Each row of this table is followed by its label. One hidden rule gives the labels. It looks at one to three of the table's principal directions, none of them among the few with the most spread.
  5   2  18  21 -39 -41  -2 -37 -30  18  24 -25 -18  13  27  20  33  40  24 -34 -20 -16   0  -5 -45  -6  -5  22  20  16  -1  31  13 -47   9  -8  28   4 -16  13 -30   6  28  -5   1  19  25  12 m
 -6  26  19 -26  -4  22  -2  -1  22  38 -50 -27  70  -8  -8   5 -38  29 -15  54  10   0 -13  16   7  42  19 -19 -17  -1 -45 -24  19   0 -35  48  21  30  -1 -27 -36  33  -2 -37  -1  34 -35 -77 y
  0  -5 -15 -17  26  37   6  12  -5  -9 -48  11  18 -32 -30  16 -29  -2 -20  -5 -20  -6  -6  24  50  15  10  -7  15 -33  19  17  -1   8   1  -2 -26  16   5 -40 -27 -28  -8 -16 -29 -19   2 -38 e
 -5  -4 -14  16  10  31   0  36  48 -20   0  30   8  16  12  -2  14 -25 -23  12  20  14  18 -21  10   6   1  -5 -10  -1 -31 -34  -6   8  26   0  14  22  27   8  46   1 -17  29  15  -4   9   6 q
  1  13  25  -5  22 -36 -11 -12  19   1   8  -8  23  -8 -26   0 -26 -15  -6  16  39  35  -6  -1   3  30  15 -32 -25  22   9 -15  -8 -20 -31  -1 -11 -23 -22  13   5  -1  19 -21   2  -3 -21   7 m
  4  17   7  -8 -17 -19   4 -26 -33  11  28 -33 -26   2  23  -5  -8  17   2 -28  -3 -16  16   8 -10  10   8  38 -16  15  -1  22   9 -26 -21  -8  13 -11  -8  14 -15  11  25  -5  34  16   1   6 q
-14  40   8 -19  41 -10 -14  17  40  -2 -14  28  65 -52 -28  22  -6 -20 -41  17   1  33 -37  29  18  73  15 -40   6 -22  13 -39 -16 -44 -11 -25  -3  28   7 -21   0 -41  17   8 -10  18 -18 -29 e
 32   8   2   8  39 -31 -59   7 -30   2  49 -20 -47   2  -4  14  31   6  13 -44   6  55   7  -6 -42  32  -4 -11  32   2  48  -3   5 -72   5 -46  14  16 -21  11 -22  -8  29  -2  -6  -2  13  34 s
 -3  -1 -14 -20   8 -25   3  19 -20   3  20  16 -24 -30  -9 -27  11 -24  17 -10  -5   3  -6  -8   1 -22 -24 -10  10  -7  34 -11  -1  23 -16   1  -9 -30  -5  19  28 -25 -15  32   5   0  -7  30 p
-16 -14  -4   7  15  13   9   7  17  -9 -46   1  13  25 -19   9 -14   5  -6  20   4   6  -2  -8  19  -4  22  -6  -5  -2 -15  -3  -8  23  11  -1 -14  18  -7 -38 -15   2  -3 -39 -37 -20   0 -29 q
-18   0 -10  -8  11  -9 -37  15  47 -32   5  50  17  26  18 -17  36 -16   4  39 -17   0  16 -39 -14  -6  12 -34  -7  33 -14 -39 -29  16  30 -41 -22   7  55  -2  20 -13 -10  25   7  29  -2  14 m
  8 -11   0   4  36 -15 -26   8  17  -3  26  14 -31 -15 -29  -5   5 -16 -20 -15  19  36  25 -34  -1   7 -14 -20  -7   1  20 -25  -3 -19  14 -17  24   8   9  23  21 -20 -14   7 -26 -22   6  18 y
  9  28  44   6   2  26 -30 -23  37  -1 -13  16  55  10  22  23  18   6  -9  11   3  18  -3  13 -42  36  15   4  29 -24  -4   5   6 -37   3  -5  -8  30  30  14 -14  18  27 -17   7  17   0 -31 y
 -6  -1  18  14   0  -1  10   5   5   2 -37 -19  34  31 -20  21 -34  16   6  18  26  15 -15  13   6  13  28 -22 -10   7 -20   3   4 -10 -14  21  -4  14 -43 -29 -25  19  14 -50 -29 -21 -12 -29 m
 13  27  38 -40   0  11 -12 -27 -13  31   0 -15  19 -26   2   5 -30   6  -1   1  -4   3  -1  26 -28  15   2  23  15 -42  16  24  21  -6 -43  20  -4   7   4  13 -22  20   7 -29  -1   3 -18 -41 q
 31   9  17 -23  -6  47 -24  20  28  34   6  -9  19  -8   5   2 -25  15 -17  13  19  22  36 -10 -15  24  -9 -12   6 -20 -34 -11  40 -17 -12  51  54  39  21  20  -4  42 -33   4   8   8  -2 -46 s
 18  -2 -11   9  66  12  -7  19  11  -2   8   2 -23 -36 -66  12 -29 -18 -43 -23  37  73  -7   3  23  34 -23 -32   5 -37  43 -12  -2 -29  10 -11  11   0 -39  -4  27 -31 -10  18 -37 -64   5  15 y
-15 -17   2   9 -40 -11  17  -4 -29 -14   5 -23 -19  40  28 -14  20  -3  30  -8 -11 -41   7  -9 -13 -39   5  24  -9  14  -8  14   9  33  -1  13 -17  -9 -20  12   2  16   0   3  18   4   3  19 q
 -8  -3 -29  13  43 -23 -12  10  12 -34  19  11 -32  -1 -11   8  12 -28 -31 -19   7  16  11 -18  29  22  11  -1 -25  24   5 -19 -31 -22  24 -54  -5   0   8  -6  28 -39  11  18   6  -8  12  36 s
-47 -10  -5  25 -19 -27  56  -5  38 -24 -54  -3  54  50 -12 -30 -15 -14   8  77  30 -22 -44   2  52 -19  39 -25 -62  75 -52 -29 -37  69 -16  17 -44 -53 -15 -34   7  24  11 -43  10  16 -37  -1 q
 11  19   2 -14  11  32 -10   4  33  17 -18  52  48 -44   8  11  -9   5  -6  26 -11  -8 -12  20  10  15  -6 -11  16 -12 -16 -10 -12  -2  -2   6  10   5  63  -2   3 -11  -5   3   8  33 -13 -26 s
  2 -14   1  11  -1 -11  -7  17 -10 -12  14   0 -14   3  -2   7  36 -19  14 -23  -5  12  -7  -7 -21 -12 -13 -11  31 -23  29   2  10   0  14  -2  -8   9 -26  13  13 -13  -8  23 -13 -17  16  25 p
-13 -40 -44  29 -28 -11  42  19 -45  -9 -23 -32 -39  27   1   1  -6  11  19 -13  -4 -57   7 -17  46 -44  -3  11 -35  43 -42  11   5  35   9  34  14 -15 -40 -17  12  -7 -19   8   5  -6   8  24 s
  3 -21  13  33  31 -18 -57  21 -14 -11 -11 -43 -28  70  10  13  73   1  29 -18  15  29  21 -51 -54   4  17  -7  27  10   1 -23  25 -10  15  -1   7  50 -36  11 -12  16  14 -30 -15   7   6  13 j
  8  10  14   6  26  27  -1 -12  30 -13 -38  30  38  -4 -23  32 -51   0 -29  11  23   6  12   2  18  18   7 -12 -13  -8 -28  21  -7 -22  -2  16  -8   0  10   1  26 -12   1  -8 -15 -31  -5 -22 j
 -6 -12  -4  20  -1 -42 -10  -5   9 -18  17  13  -9   8  -2  19  10  -1   0  -5  -2  -4   5 -18   4   1   9 -18 -18  37  -7  -8 -22 -32  21 -33   6   4   4  -3   1 -22  12  -3 -16   2  14  24 e
-14   0  33  13 -27   2   5   8  43   0 -41  13  68  44   2  -5 -12   0  11  59  31 -11   0 -22 -13 -10  15 -33 -23  29 -64 -24  12  16 -18  61   7   7   5  16  17  39 -12 -27  -9  11 -27 -33 q
 10   4  -2   7  65  14 -29  14   7  -7  -9  -2  -6 -25 -35  18  15 -10 -24 -27  10  47  -3   2  11  44   0 -22  25 -30  40 -11   1 -23  13 -25  -2  21 -17  -8  -3 -37   7   6 -14 -18   3   5 q
 24  -6  12   7  -6 -16 -38  -2 -24  12   4 -42  -6  28   2  31   0  37  25 -13   3  33   9  -2 -36  22  13 -22  24   5  11  14  21 -57   3  -6   9  33 -43 -20 -57  22  23 -31 -25  -5  20 -13 j
 33  16  28 -10  33  12 -38   2  24  11   5   3  15 -13 -21  31 -24  -4 -27 -11  29  52  24  -9 -22  42  -2 -16  20 -27  -1  10  23 -60 -13  15  24  29   0  23   6  10  -2 -10 -20 -24   7 -26 q
-21  -4  22  14  12   9   9  23  85 -26   6  61  56 -16  -8   4  28 -62 -30  29  16 -11 -15  -9  17   3   5 -32 -15  -2 -29 -41 -19  39  18  12   5   7  45  37  66 -21 -35  28  10  10 -19  15 j
 -7 -17 -25  -8 -38  -9  10   1 -39   5   6 -24 -36  14  20  -6   1  28  19 -15 -32 -36  22 -15   1 -28  -4  15  -7  14  -9  14  11   9  13   0  10   7 -13 -17 -21   0 -11  16   2   7  20   1 e
  9  -5   5 -25 -13  40   1  20  27  17 -10   9  16  -2  -2  -4 -51   6 -10  25  16  11  34  -9   9  -3   2  -9 -13 -17 -27  -8  16  12  -8  34  21  24  17  -5  -1  29 -31 -12 -14 -17   1 -44 e
  5 -48 -47   9 -43   0  23   8 -44 -11  15 -23 -75  29  20 -21  -3  12  22 -21 -19 -46  41 -31  27 -63 -14  27 -23  36 -17  24   6  33  23   7   8 -19  -3  -6  -2  13 -28  16   5 -12  32  28 p
 15 -11 -33   2  19  19  32  28 -50  23 -37 -21  -2 -55 -38   5 -35   2  13 -13  13  -4 -37  41  56   1 -26 -17  10 -22  23   6  12  23 -29  47  -3 -30 -53 -20   0 -27  -8   8   1 -13 -16   5 j
  0  11   9 -13 -15  -1  -6   6  -5   5  10  -9  -2  21  21   2   4  10  14  -6  -4  24   4   5 -33   5  13  12  24 -20  13   6   9 -18  -3 -15  -7  22 -13 -14 -24  22  17 -12  -5  -5  16 -16 p
-19  -8   6   8 -49  38  42 -11  -2   6 -64 -21  43  47  22  -2 -26  35  20  38  -7 -51  -9  19  19 -24  30  21 -16  16 -55  21   8  48 -10  45 -15   2  -4 -38 -38  44   3 -48   5  13 -13 -50 m
-31  37  49  -1 -17   5 -10 -19  60 -22 -43  13  91  69  33   9  -2   1 -12  60  10  -6  -4   1 -30  33  62   5 -21  22 -60 -14  -9 -16 -14  -3 -29  35  33 -13 -18  46  37 -57   7  30 -24 -60 q
 -5   5   0   6  55  -9 -35   9  48 -29 -23  43  41   1 -25  14 -16 -18 -13  41  19  24  -8  -3  29  34  33 -51 -24  38  -8 -35 -45 -16   6 -41 -28   0  35 -24   0 -24  19 -33 -16   9 -23   0 e
-16  30 -10   3   3 -35   6 -38  17 -12   3  22  31 -20  11 -10   1  -5 -17  35  -8 -18 -35  21  21  25  10   2 -37  51 -10 -19 -48 -19  -7 -45 -25 -42  41  -9   4 -16  39   3  34  48 -21  16 s
 21   9   8 -32  -2  11   9 -33 -56  29  16 -21 -23 -55 -13 -15 -31   7  16 -20 -14  -4 -18  43  -6 -14 -33  22  20 -47  65  39  12  20 -34  11 -27 -43 -22  12 -16  -5   1   8   7 -16 -12   7 y
-19   5  19  18 -35  -7  33 -45   0  -8 -28  16  39   6  19   4  13   7  20  16 -19 -41 -37  26  -4 -23   7  21   7   5  -1  29 -18  23   0  -1 -42 -33  10  -3  -8  -1  26 -14   9  14  -4   1 m
  2 -23 -41   7  -1 -22   8  24 -28 -19  30  -5 -69  10  -3   9  -8  -5 -11 -44  -8  -9  35 -27  22 -18  -5  15 -17  16  -7  12  -3 -26  24 -23  26  10 -13  -8  17 -21 -14  22 -15 -31  35  28 y
 24 -19  -8  -2  13  37   5   6 -36   2  -6 -14 -37 -11 -21  20 -55   7  -2 -34  13   6  28   8  16 -14 -15  12   1 -39  20  35  16  -1  -2  19  -2   4 -34  -3   5  -8 -13  -1 -22 -61  14  -1 q
 -2  -6 -24  11 -13  -9  49 -13 -69  23 -25 -34 -13 -39 -25  -5 -25  27  20 -19 -10 -29 -48  48  43 -13 -21   8  -1  -3  30  23   1  15 -22  22  -9 -44 -55 -27 -29 -22  14  -5  -3  -5 -12   9 q
 15 -20 -16   9  30  55  21  25  -9  20 -20 -14 -17 -31 -44 -13 -35  -4 -10   0  32  34 -14  22  34  -5 -30 -10   3 -48  34 -18  10  40   0  31   7  -5 -34 -13   6   0 -25  -2 -24 -47 -11  -4 q
-12  11  27   3 -32  31  21 -11  -1  19 -37 -18  44  31  20  17  -8  29  19  22  -5 -10 -29  33 -30  -5  18  18  20 -33 -19  16  14  19  -8  27  -9  25 -23 -28 -32  36  13 -35  -8  -1  -9 -44 q
 17 -23   1  43  26 -23 -27   9   7 -20  25   8 -20  18 -23  39  17  -4   9 -22  20  38  -4 -14 -19   3  -7 -43  12  11  15  -1 -13 -39  37 -25   7   7 -36   5  16 -23   5  13 -29 -37  20  52 q
-10  26   9 -14  17 -35  31 -26 -30  19  -4   9  20 -76 -37  -5 -19  -3   4 -15  -6  -8 -57  48  26  12 -16 -11   6 -14  51  15 -15   3 -39  -1 -21 -60 -28   4   1 -53  21  10   7   4 -29  19 e
 32   4  -2 -33  28 -21  -4  10 -81  46  36 -26 -63 -82 -45   8 -38  11  14 -74   1  38  -3  27  -6   5 -42   3  40 -66  88  29  31 -39 -38   8  26 -10 -64  12 -17 -38  -1   6 -36 -46   8  11 e
 -4 -29 -40  21  -4   1  31  15 -27 -30  10  25 -48   5  -2 -11  -1 -15  15 -23 -12 -26  -5   6  37 -48 -11  15  -7  13  16  16 -27  29  24 -25 -21 -34   2 -12  20 -24  -7  14  -5 -29  14  48 m
-17  -4   6  15 -33  -3  28  23  79 -26  -9  64  63  24  19 -24  -2 -48  -2  69  35 -23  -4 -23  20 -27   6 -28 -42  53 -74 -38 -23  38  -6  39  -4 -32  57  34  72  26 -25  13  28  24 -20   9 p
 -4  -7 -16  14  21  25  21  17  40 -21 -24  50  29 -19 -14 -16  -3 -42 -17  34  19 -21 -15  -2  48 -16 -13 -18 -23  18 -29 -20 -23  51   1  27 -13 -39  41  20  65 -16 -28  26  22   6 -25  21 q
-12 -12 -15   4 -13  -8  23  -2 -35   2   5 -16 -29  -3   3  15   0  17  10 -32 -28 -36  -4  13  13 -18   6  21  -1  -2   1  24  -2  11  12 -11   9   4 -22 -22 -16 -22  -2   2  -4  -6  11  11 y
-27   7 -22  -9   7 -36 -11   2  -9 -22  -8   4  -5   5  13  -1  55  -2  -1 -11 -50 -20 -12  -8   6  11  24   7  16  19  12  -4 -17  -7  17 -54 -22  15  18 -31 -30 -32  19   1   0  39  11   0 y
  9 -10   4  -2  41  21 -14  19  13 -16  -5  -7  -4 -13 -35  41 -28 -28 -36 -21  19  36  14   2  14  29   6 -12   3 -50  20   2   7 -19  10  -5  -4  43 -32  -9  13 -22 -11  -2 -37 -56  14 -12 s
-11 -29 -39  12 -30 -39  21  -6 -94  14  -6 -45 -65 -10   5  19  26  43  34 -58 -55 -61  -3  -7   4 -40 -23  25  15   4  13  34  16  -1  18   2  21   5 -55 -24 -29 -42  -3  22 -18   3  29  22 p
Here are more rows. What is the label of each one?
 -9 -13   0  22   6  52  28  10  45 -16 -37  20  35  21  -5 -21 -15 -28 -10  53  33  -6 -18  11  35 -18   6  -2 -28   4 -29 -24 -17  71   2  29 -25 -20  23  -2  32  27 -17 -17  12  -8 -28  -5 -> s
 -5  37  14 -24   8 -19 -34 -18 -10  20   4 -36  16  -4  16  -2  21  26  -5   2 -14  13  -1   2 -31  50  15   2   6   4   6 -16  12 -38 -18 -19   9  25  -5  -7 -38   4  30  -3  24  47 -11 -25 -> e
-34 -14 -37  21 -51   1  53  -6   6 -25 -31  19  14  26  31  -8  24  16   8  16 -43 -67 -18   6  43 -34  18  18 -13  45 -43  16 -27  38  35 -15 -19 -20  27 -42 -12  -7   1  13  20  30  17   4 -> p
  1 -10   0  -8 -24  10  19  -7 -37  21   0 -37 -24  16  -5  -1 -38  35  20  -7  -2   1   2  14 -10 -22  -3  11  -2 -18  11  23  14  14  -6  13   2   1 -48 -26 -31  22  -4 -18 -21 -33   4 -13 -> s
  2  -3 -13  -5   3 -13  -7 -17 -38  10  25 -23 -46  -8   9 -30  21   6  21 -10 -12   0  -6   2 -15 -19 -20  20   3   0  42  -5  -5  23  -2 -22 -14 -27  -7   5  -9  -2  10   9  17  11  -4  31 -> p
-14  25  38  -3  19 -13 -65 -24  37 -23  -1   2  27  61  30   4  52   7   4  22 -10  35  13 -25 -69  34  43  -2  19   8   8 -18 -10 -31  17 -60 -34  43  28  -7 -36  21  43 -35  -4  28   1 -19 -> e
 -8 -16  -8  13 -10 -20  -3  24 -32  10 -34 -50   5  21  -5  20  30  31  26 -16 -15  -6 -11  -4   4  13  20 -23  23  12  -6   0  27 -12   2  18  15  36 -57 -37 -56  -2   7 -23 -18  19  10 -19 -> e
 -6  32  26 -20 -21  -1 -34 -24  10  19   8 -36  14  41  47   1  35  31  -5  14 -19  10  17 -16 -72  28  16  28  15  -8 -24  -7  24 -28   0 -10  16  50  11  -1 -31  45  19  -6  20  40   6 -40 -> q
 16  21  -2 -28  25 -17 -12   8 -16  19  25  26  -9 -64 -16   5 -15 -11  -6 -25  -3  10  -1   7  -4  12 -27  -7  16 -25  26   3   4 -30 -24   2  20 -12   9  27  28 -37  -7  30   1   0  -7  10 -> y
 23  14  13 -26   5  54  14  11  14  36   1  10  17 -40 -16 -36 -49 -15 -11  29  37  21  -2  19   5  -5 -36   0  -6 -39   2 -16  21  37 -40  63  16 -24  16  34  34  33 -34   9  14 -14 -35 -22 -> s
 -9  26  21   1 -23   6 -29   4  64 -20   7  21  47  67  54   5  19   0  -9  43  10  20  22 -22 -48  27  37   1  -8  25 -56 -26  -7 -36  14 -23  -1  42  45  -1   3  49  22  -8  22  30   9 -27 -> p
 21 -26   9  22  38   6 -12  25  19 -11  -3  13  -1   2 -45  13 -33 -33  -5  10  54  32   6 -15  15  -7 -11 -43 -18   2  -4 -14  -1   4  -6  33   5  -8 -21  24  42   0 -24 -14 -32 -48 -15  20 -> y
  7 -41 -20  34  11  21  12  53  27   3 -17  28  -1   6 -23  -5 -16 -14  13  24  46   0  13 -34  33 -35 -22 -47 -27  25 -45 -43   0  43  13  58  41  -6  -3  17  57  -3 -49  12 -13 -18 -12  23 -> q
-17  11 -23   0  26 -16  -7   2  -7 -33  28  15 -34   0   7 -16  39 -22 -19 -25 -27  -2  -7   3   8  10   8  22  -1   6  32 -10 -29  -7  22 -70 -21  -3  23  -9   5 -32  17  21  14   9   5  33 -> m
 20  22  -2 -32  -3   9  -8 -10 -32  51 -28 -53  17 -36 -14  13 -17  42  -7   0 -14  23 -16  22 -10  40 -15  -4  35 -34  11  17  41 -33 -29  35  20  20 -37 -27 -52  17   3  -4  -9  16   2 -57 -> q
 -7  15   6 -11   8   4  -4  -9  18 -10 -21  10  44 -18 -14  31 -20   4 -31   8 -21 -16 -11  24  28  39  27 -12  -7   0 -14  10 -10 -31   2 -16  -5  26  18 -30 -30 -18   7 -17 -14  10  -5 -37 -> p
-34  37  32  16 -30 -20 -21 -15  79 -20  -6  19  78  69  68 -19  86  -5   4  63  -3   1 -17 -22 -56  28  42  -1   1  51 -57 -47 -17  -4  13 -26 -15  18  58  10   1  44  38  -4  55  87 -11 -13 -> p
 20 -11  26   2  51  44  -3  33  44   9 -36  23  46 -36 -70  46 -68 -22 -28  12  51  62 -11  21  27  30  -1 -56  12 -63  14  -8   9  -7  -7  39   7  32 -34 -12  14 -13 -26 -30 -67 -73 -10 -37 -> p
  4  12  30   5  20 -17 -20   0  23   1  -2 -13  25   3 -24  30 -19  -7 -32  -3  31  26  13 -15 -11  43  11 -23 -16  -1 -22  -9  17 -53 -13  19  29  32 -23  19  13   0   2 -11 -19 -16  -5 -20 -> m
-15 -11  15  29  -7 -18  -5  -9  38 -24 -11  18  29  24  10  15  45 -15  -2  11  -1 -20   0 -28  -7  -5  12 -15  -2  29 -33  -5  -7   5  22   3  -1   5  18  21  22  -9  -3   7   5  20   6  14 -> p
 -1  42  15 -16  -8 -43 -24 -36 -31  -4  50  -9 -13 -10  34   2  39   4   1 -36 -34  -2 -10  18 -49  29   3  35  21  -4  37  18  -4 -61  -8 -56 -12   0   8  18 -19 -12  47  19  31  33   9  19 -> m
-17  -6   3  10 -24  10  13  -7  26 -14  -7   0  18  28  19   7  -2  -5 -17  24  -4 -35   7  -6   8  -6  17  14 -35  18 -47  -9  -9  16  14   5   5  19  21  -4   9  16  -8  -6   8  10  -3 -13 -> s
-13   1  11 -19   0 -30   9  -8   1   3 -17  10  34 -32 -30  11 -28  -9   3  19  -6  -6 -25  14  16   2   5 -33  -5  -3  15   2  -9   5 -21   7 -24 -13 -17 -13  -9 -24  -3 -13 -29  -5 -14 -13 -> s
  8 -17 -33 -13  -7  -5  38  28 -30   5  18  21 -26 -68 -23  -2 -25 -28  -3 -31 -11 -30 -10  19  53 -26 -33  -2  -1 -16  19  14   0  17 -11  22  14 -30  -5  12  31 -40 -35  39  -2 -17   5  25 -> s
 17  11  42  20  26 -28 -50 -21  25 -11  23 -10   6  29  -2  28  18  -5  -8 -11  34  56  17 -23 -52  38  14 -16  10   5  10  -1   5 -66   3 -22   2  20 -14  31   2  11  32 -19  -9 -12  11  11 -> m
